cols: Y K T V H C A P
[ 84 180  93 112 192 118 160 139] -> G
[133  98 113  99  96  93  76 116] -> N
[159 151 138 145 160 128 150 123] -> R
down: [113 138]	T
miss R: [151 128 159 160 145 138 123]	[150]
down: [ 98 151]	K

cols: X U L Q
[110 168  54 108] : W
[110 146 156 107] : E
[193 158 147 168] : S
[103  60 157  72] : B
[193 157  90 120] : Z
[166 166 165 166] : J
[122  67 117 169] : M
miss Z: [157 193 120]	[90]
again J: 	[166]
count S: [158]	1
q: [166 166 165 166]	J

cols: vesad Nufug minik Tofoz tobi
[155 192  70 189 162] -> pepif
[138 134 123 117 114] -> dulon
[154 136 154 136 137] -> Defo
[145 115 152 145 103] -> Ket
down: [154 152]	minik
again Ket: 	[145]
count Defo: [154]	2
miss pepif: [162  70 155 189]	[192]

cols: dema Vibed fir Bopo Duga Kem mefa
[154  76 112 119  76  76 131] : fak
[190 135 142 100  66 103 150] : soga
[167  91  85 115 113 116 127] : Bosu
[176 148 156 172  86 113 164] : Navim
[ 96 104 108 103 153 165  97] : figoz
[ 60 138  94  89 122 124 134] : Kelot
[ 97 148 123 113 159  81 128] : vofip
[139 141 174 152 124 138 179] : Rega
[ 71 166 135 162 130 130 133] : mit
down: [153 122 159 124 130]	Duga
again fak: 	[76]

cols: nozel kog Disik Dazop
[168 117  90 118] -> guvor
[143 142 143 143] -> vab
[177 177  60 177] -> Lipup
again Lipup: 	[177]
count guvor: [117]	1
q: [177 177  60 177]	Lipup
miss guvor: [ 90 118 117]	[168]
count vab: [143]	3
count guvor: [116]	0

cols: dosim Kebip Vedet Vafo kitaz Lom Feko fud
[196 129 129 195 129 195 195 128] : mok
[192 193 193 193 194 194 193 126] : Tezo
[193 193 130 195 194 194 193 126] : Daku
count Tezo: [193]	4
down: [192 193]	dosim
count mok: [129]	3
q: [193 193 130 195 194 194 193 126]	Daku
q: [196 129 129 195 129 195 195 128]	mok
miss Tezo: [194 194 193 193 126 193 193]	[192]

cols: Gasoz tulin Mivo lufa kuge Ludi guv
[143 122 122 184 168 136 125] : Rifel
[136 121 123 141 147 136 136] : foraz
[127 127 126 149 126 125 126] : Dap
count Dap: [125]	1
again foraz: 	[136]
miss Rifel: [122 136 143 122 168 184]	[125]

cols: goz zuti Zamut mib nukuz kipi safoz dulob
[140  88 121 121 121 120 121 140]  besov
[102  83 130 169  92 128 131  93]  lerus
[102  83 131 163  92  93 131  92]  podu
q: [102  83 130 169  92 128 131  93]	lerus
miss lerus: [ 83  93  92 131 128 102 169]	[130]
count podu: [131]	2
miss podu: [131 131  92  83 102  92 163]	[93]
down: [121 131]	safoz
count besov: [121]	4
miss besov: [121  88 121 140 140 121 121]	[120]

cols: bev zod meba dup teg Zug zeve leke Lov
[147 132  93 112 138 107 125 119 105] -> Nez
[141 164 141 164 128 115 164 164 112] -> kifep
[121 133 124 119 130 121 122 130 130] -> Moda
[129 113 129 120 133 122 129 130 128] -> Sud
[149 123 131 137 140 143 104 140 128] -> Tovod
[137 126 121 124 132 132 114 123 132] -> Niv
[156 148 152 137 143 168 121 137 119] -> tulo
[132 129 127 128 126 133 121 122 126] -> berif
[136 124 123 128 128 134 128 115 121] -> debel
[126 130 127 127 129 129 127 116 127] -> Femi
[152 184 146 154 135 110 156 134 121] -> Zum
count Niv: [114]	1
again Sud: 	[129]
again Niv: 	[132]
again debel: 	[128]
again tulo: 	[137]
down: [121 121]	zeve

cols: kibi taten visab fupi mav lisun
[108 109 128 136 128 143]  kode
[131  62 147  57 149 132]  kifuv
[108 116 109 116 128 143]  nozur
miss kode: [143 109 136 128 128]	[108]
down: [128 149]	mav
down: [108 131]	kibi
down: [132 143]	lisun
miss kifuv: [ 57 147 131 149  62]	[132]
miss nozur: [128 116 143 116 109]	[108]

cols: medup gat Bub burum
[148 100 100 129] = guful
[190  99  99 130] = Rivom
[148 149 150 150] = nef
again nef: 	[150]
down: [129 130]	burum
count Rivom: [99]	2
count guful: [101]	0
count nef: [150]	2

cols: neb Razu bodap pire Gek peta nava zis
[ 90 107  85  90  84  84  90  84]  Bogog
[157 117 157 182 102 128 143 171]  voso
[112 145 105  77 100 168 193 120]  povan
down: [157 112]	neb
down: [143 193]	nava
count Bogog: [83]	0

cols: sipo Pupo Mefaz monu videb niri raz vogo
[160 132 124 152 160 152 150 117] -> did
[151 162 161 133 153 126 117 139] -> fisos
[117 151 114 150 162 156 153 111] -> Nevu
[117 114 114 114 162 114 147 162] -> tigi
[117 132 114 150 162 161 153  78] -> doneg
count tigi: [162]	2
count did: [152]	2
miss Nevu: [162 114 111 156 153 151 117]	[150]

cols: Rom garon movun Dezi pob
[107 113 123 139 142] -> Nem
[146 146 129 146 146] -> rir
[126 136 139 127 127] -> Fis
[ 96 192  95 116 124] -> migod
[112 113 128 121 122] -> ziv
[114 148 129 126 123] -> sim
[129 126 133 135 144] -> bug
[120 130 136 131 130] -> pifof
[ 95 125 123 114 118] -> Mugu
[127 125 123 121 107] -> Gavif
[123 125 124 124  98] -> kelo
again pifof: 	[130]
miss ziv: [112 121 128 122]	[113]
count Nem: [124]	0
down: [144 130 118]	pob
again rir: 	[146]
miss kelo: [124  98 125 124]	[123]

cols: vota lesi gis rugut dufel Gupon godo
[ 99 125 126 149 131 125 130]  Lemud
[129 139 120 118 120 144 120]  dekif
[118 139 118 118 124 169 126]  Bovo
[ 85 134 124 127 128 111 125]  dof
[107 130 126 152 133 107 130]  rasu
[115 130 183 170 130 184 126]  fif
count fif: [130]	2
miss fif: [115 126 130 183 170 130]	[184]
miss fif: [115 184 130 183 170 130]	[126]
miss Lemud: [130 125 126 149  99 125]	[131]
miss dof: [125 124 128  85 134 127]	[111]
count rasu: [130]	2
count Bovo: [118]	3

cols: dob Zol Gapi biz Zupu fidag Fimo Riko
[123 152 132 144 114 128 153 143]  Denib
[ 90 132 149 109 114 114 150  92]  risi
[ 90 132 149 136  90 110 131 132]  bafut
count bafut: [131]	1
count bafut: [133]	0
miss Denib: [143 153 152 123 144 128 114]	[132]
count risi: [92]	1
count risi: [149]	1
down: [ 92 132]	Riko
miss Denib: [128 114 153 123 143 132 144]	[152]

cols: Feg vez koz pama dofi ren
[127 122 122 127 122 127] -> Nof
[130 135 142 136 150 120] -> tek
[101 122 124 128 145 119] -> nufed
[104 120 119 109 132 121] -> Fufe
[ 75 123 106 128 188  74] -> zev
[177 103 119 134  90 172] -> dus
count Nof: [126]	0
miss dus: [177 172 103 134 119]	[90]
count Nof: [127]	3
down: [122 142 124 119 106]	koz

cols: rubis denak Pufo gali Suz kek ripil
[ 87  76 196 149 194 179  83] = tidan
[161 148 166 130 103  65  66] = Lovap
[ 87  76 196 149 140  91 121] = Notaz
[ 87  76 196 149 140  91 141] = tuve
[102 174 202 112 127  56  62] = Lala
[ 72 137 146 146 192 162  71] = zun
[158  81 147  82  97 204 170] = posif
down: [91 91 56]	kek
miss posif: [147 170 158  97 204  81]	[82]
down: [ 65  91  91  56 162]	kek

